(in the rows, 128 means zero)
R: rows in several groups, each row roughly a mix of its group's directions
R (122 x 15)
[[145  70 145 130 109 129 149 115 131 127  99 150 115  98  87]
 [ 93 120 148 111 138 132 150 173 154 100 119  90 123  90 124]
 [128 121 104 119 169 137 118 111 100 122 187 119 111  93 113]
 [132  75 123 142 111 135 142 108 136 125 136 118  65 142 103]
 [119 185 128 129 133 132  94 137 160  90 111 156 153 126 114]
 [182 127 156 148 107 168 112 155 155 132 117 119 143 117 151]
 [125 118  76 103 115 103 105  99 143 137 120 112 176 107 126]
 [146  91 127 112  95  91 130 144 140 171 167 104 116 135 132]
 [152 117 114 178 137 114 105  86 126 121 176 114 145 128 115]
 [ 98 122  77 120  86 120 132  96 131 155 129 112 103 122 100]
 [135 121 168 106  68 108 134 124 134 142 148 123 126 172 121]
 [ 95 153 141  94 167 145 155 118 115 107 130 120 134  79 114]
 [129 154 148 149 129 132 128 160 135 129 115 153 175  69 122]
 [134  80  99 129 176 144 151 141 127 129  97 107  96 119 130]
 [ 96 108  89 170 110 150 131  88 121 120 118 150 157 141 138]
 [151 100 123  98 123  90 133 151 148 153 155 108  95 113  94]
 [157 124 122 149  95 109 101 143 178 144 152 121 152 115 162]
 [131  81 156 129 142 164 150 172 142 135  99 154 142 131 139]
 [105 101 103 125 117  75 120  76 143 128 159 132 134 128 115]
 [110 161 127  91 134  97 139 114 140  75  93 136 109 119 140]
 [154 124 137 167 114 130  87 124 101 115 146 113  92 150  88]
 [126  83 110 117 120 108 140 160 169 135 146 109 117  91  97]
 [120 119 140 107  88  94 132 155 151 150 180  97 128 120 119]
 [150 133 189 154 142 165 116 120 140 101  95 136 134 140 117]
 [ 96 109 151 133 139 156 175 146 122 106 138 104 132  80 117]
 [144  66 121 134 108 105 133 102 102 168 114 132 107 115 131]
 [114 148 141 103 109 111 147 150 136 137 193  92 123 133 110]
 [140  86 118 115 117 111 153 143 130 166 175  92 108 140 128]
 [ 95 130 153 131 131 157 164 164 145 101 156  98 149 102 129]
 [122 135  87 124 130 121 108  91 101 136 178 102  98 125 104]
 [133 136  92 135 113 124  85 103  96 148 161  98 120 154 102]
 [139 139 134 137 122 135 124 141 134 178 134 124 191 155 161]
 [120 132 131 111 157  89 118 142 135 133 121 154  84 158 176]
 [150 132 196 118 126 132 136 146 117 126  83 118 131 118 161]
 [ 94 154 143  91 131 151 121 137 110  89 153 164 111  98 126]
 [127 124 155 117 161 105 155  85 100 130 114 107 125  89 159]
 [134 161 147 130 135 156 128 127 113 124 133 122 141 192 172]
 [136 156 159 141 148 141 106 173 109 100 112 154 152  96 113]
 [100 127  92 174  94 109 130 112 112 143 127 121 159 144  93]
 [123 131 152 131 113 153 115 172 112 129  82 143 125 180 123]
 [126 114  92 136  88 126  87 113 110 141 121 106 112 159  87]
 [175 118 144 116  99 140 119 179 152 148 114 117 126 136 163]
 [138 108 150  99 157 174 133  97 150  98 115 137 113 130  91]
 [175  97 162 109 141 125 127 131 114 141  78 135  95 134 134]
 [132 155 138 147 133 114 101 167 186 124 152 119 164 130 125]
 [170 105 143 108 137 121 141 151  85 148 112 106  98 158 149]
 [131 168  97 134 130 111  74 116 149 114 100 165 140 131 120]
 [ 90 129 106 142 169 118 133  76 113 113 127 151 104 145 106]
 [118 160 107 144 132 116 125 141 122 143 135 141 115  91 197]
 [154 118 140 130 111 126 108 127 202 134 124 133 139 111 165]
 [110 119 145  91  87  84 133 119 118 146 133 102  91 148 110]
 [105 160 122 107 120 103 115 163 172 108 153 113 131 102  95]
 [ 89 135 102 102 129 143 172 115 125 175 155 124 113 137 149]
 [139 116  99 143 122 129 100  98 102 146 176  98 101 146 103]
 [ 88 145 122 161 129  98 143 121 157 148  78 121 159 134 124]
 [138 133 140 105 154 109 128 136 153  96 100 143 179  96 156]
 [106 117 123  67 135 123 145 131  85 120 131 146  84 134 128]
 [133 123 126  85  86 165 137 166  89 124 142 124 127 117 105]
 [ 98 152 127 151 129 158 139 152 152 103 166 119 175 113 141]
 [129 149 158 167 164 165 122 120 106 104  98 147 114 154 114]
 [149  82 155 155 145 139 152 124 138 110 154 131  79 110 119]
 [124  94 108  93 122 119 138 112  97 137 114 150  75 161 137]
 [ 98 144  94 111 118 103  99 119 156 105  88 130 110 158 106]
 [ 99 152 172 133 116 123 120 128 169 112  93 150 149 103 150]
 [103 155 146 126 143 148 145 150 100 101 131 147  69 115 108]
 [147 100 162 154 108 124 134 129 142  97 102 130  76 157 115]
 [101 148 167 146 117 170 144 136 136  87 120 136 169 122 140]
 [ 96 160 121 145 146 100 107 131  95 112 157 164 102 134 157]
 [133 117  96  83 100 165 134 162  99 129 151 138 102 131 113]
 [140  99 147 112  79 104 119 151 161 148 138 112 132 168 147]
 [108 126  98 127 114 147 102 131 142 107 148 174 105 167  94]
 [113 118 118 121 157 171 135 160 105 168 157 142 158 102 128]
 [121 108  94 132 125 142 121 104 103 154 177 106  89 135 101]
 [146 113 165 143 113 134 111 159 132  98  75 141 119 162 118]
 [123 144  96 148 106 123 121  98 116 177 178 104 131 123 116]
 [108 166 136 142 156 166 128 111 112  85  86 148 137 132 131]
 [146 101 113  91  71 129 119 139 107 130 173 127 125 111 128]
 [132 176 117 122 127 118 101 161 168 125 172 121 154 144 137]
 [135 144  75 134 115  96  82 104 146 138 124 157 131 149 114]
 [156 139  88 123 156  97  86 136 150 137 117 148 116  94 106]
 [166  84 107 113  88 151 128 140 143 151 109 124 114 162 118]
 [147 136 194 108 160 153 140 129 106 105 106 116 125 109 134]
 [125 119 142  88  96  95 134 121 126 139 123 108  86 173 105]
 [119 141 141 157 111 112 106 106 145 125 117 163 119 103 190]
 [101 143 119 135 165 179 138 105 146 106 104 147 121 126  90]
 [ 87 148 139 160 158 132 129  92 104 104 102 158 116 145 110]
 [117 145 167 143 115 120 174 142 161 112  98 155 117  95 139]
 [111 140 168 159 106 151 166 164 135 141 110 155 102 116 119]
 [116 127 107 125 153 148 114 145 105 130 153 140 147  62  98]
 [175  88 138 105  97 120 126 152 148 154 109 111 121 157 143]
 [132 109 104 109  96 165 150 112 106 130 142 105 149  93  88]
 [121 166 111 117 124 109 114 158 162 131 190 110 143 128 120]
 [135 134 150 140 133 168 111 149 153 111  92 160 110 174 113]
 [115 136  91 145 150 107 105 105 102 139 118 142 124  65 126]
 [132  91 144 133 118 113 162 115 168  93 102 138  91 102 123]
 [120 152 157  96 122 150 105 167 129  90 167 150 128 114 117]
 [152 101 159 159 135 131 155 138 164 140 136 141 159  84 143]
 [106 143 105  77 123 116 112 128 123 106  77 128 136 166 137]
 [110 171 155 118  95 106  88 144 143 121 120 124 151 142 166]
 [141 117  93 174 136 107 139  91  94 153 144  95 143 124 124]
 [104 127 131  93 104 168 137 102 113 103 131 155 118  78 125]
 [153 130 164 147  98  85 109 162 103 140 133 116 139 147 160]
 [100 108 125  96 118 114 139 153 167 103 101 100  98 140  95]
 [ 91 154 105 145 148 135 146 122 101 121 146 110 158 114  76]
 [162 100  82 126 156 112 119 149 162 144 141 131 111 104  99]
 [179 139 117 147 133 123  95  99 106 159 131 171 139 139 143]
 [136 154 117 134 145 129 111 173 170 124 171 123 159 100 134]
 [151 111 134 159 106  92 137  90 164 105 134 117 104  94 115]
 [119 170 163 119 148 110 166 133 148  99 117 148 127 101 161]
 [128 137 141 169 158 121 130  77 156 129 105 125 139  96 160]
 [140  93 113 155  88 115 137  89 151 157 146 103 104 145 119]
 [137 178 144 159 117 100 129  99 120 115 164 114  88 126 123]
 [177 145  99 122 142  99  91 117 119 169 147 143 115 147 134]
 [103 167 133 166 106 162 129 164 111 124  94 141 147 136 110]
 [ 80 161 130 125 155 121 135 116 134 104 152 123 159  93  94]
 [134 144 166 124 144 144 156 128  76 147 160 103 123 128 162]
 [139 118 132 103  87 113 137 128 155 134 152 124 115 187  94]
 [152  79 140 126 132 127 166 134 114 156 159 116 112  89 107]
 [106 164  99 115 132 143 119 126  93 176 166 115 145 147 135]
 [ 97 176 121  99 159 145 121 148  84 109 137 141 109 117 118]
 [123 126 139  97 108 156 103 159 147  97 143 164 113 158  94]
 [125 139 109 157 182 156 133 121  99 124 124 135 140  80 148]]

one row of each group, then the others: which group is each in?
[102 149  94 112 127  98  90 143 172 104  98 127 120 129 109]
<80>
[151  92 106 133  97 106  85 114 145 113  93 115 154 132 104]
<34>
[193  90 149 125  97 137 118 123 142 138 140 102 140 115 144]
<88>

[ 87 140 162 123  92 147 152 130 128 107 136 105 143 174 146]
<80>
[141 160 156 109 167 125 106 144 102  82 122 132 121 162 147]
<34>
[129 123  99 157 109 139 108 120 112 175 170 114 145 104  97]
<34>
[111 148 136 119 120  83 138 154  81 144 127 124 119 115 178]
<88>
[ 89 116 120  85  95 134 124 137 148 115 113 167 111 154  99]
<88>
[ 90 124 101 146 148 138 149 148 132 123 166 100 144  77 134]
<80>
[106 125  78  76 136 127 103 108 104 124 123 111 121 163 125]
<34>
[132  81 103 115 160 141 127 126 133 126 150 133 151  68 116]
<34>
[155 126 148 155 136  95 141  94 153  95 156 120 105  88 130]
<34>
[107 110  90 144  85 150 117 108 158 128 115 159 129 149  94]
<88>
[114 123 151 158  97 136 124  77 153 118  92 145 150  99 135]
<88>
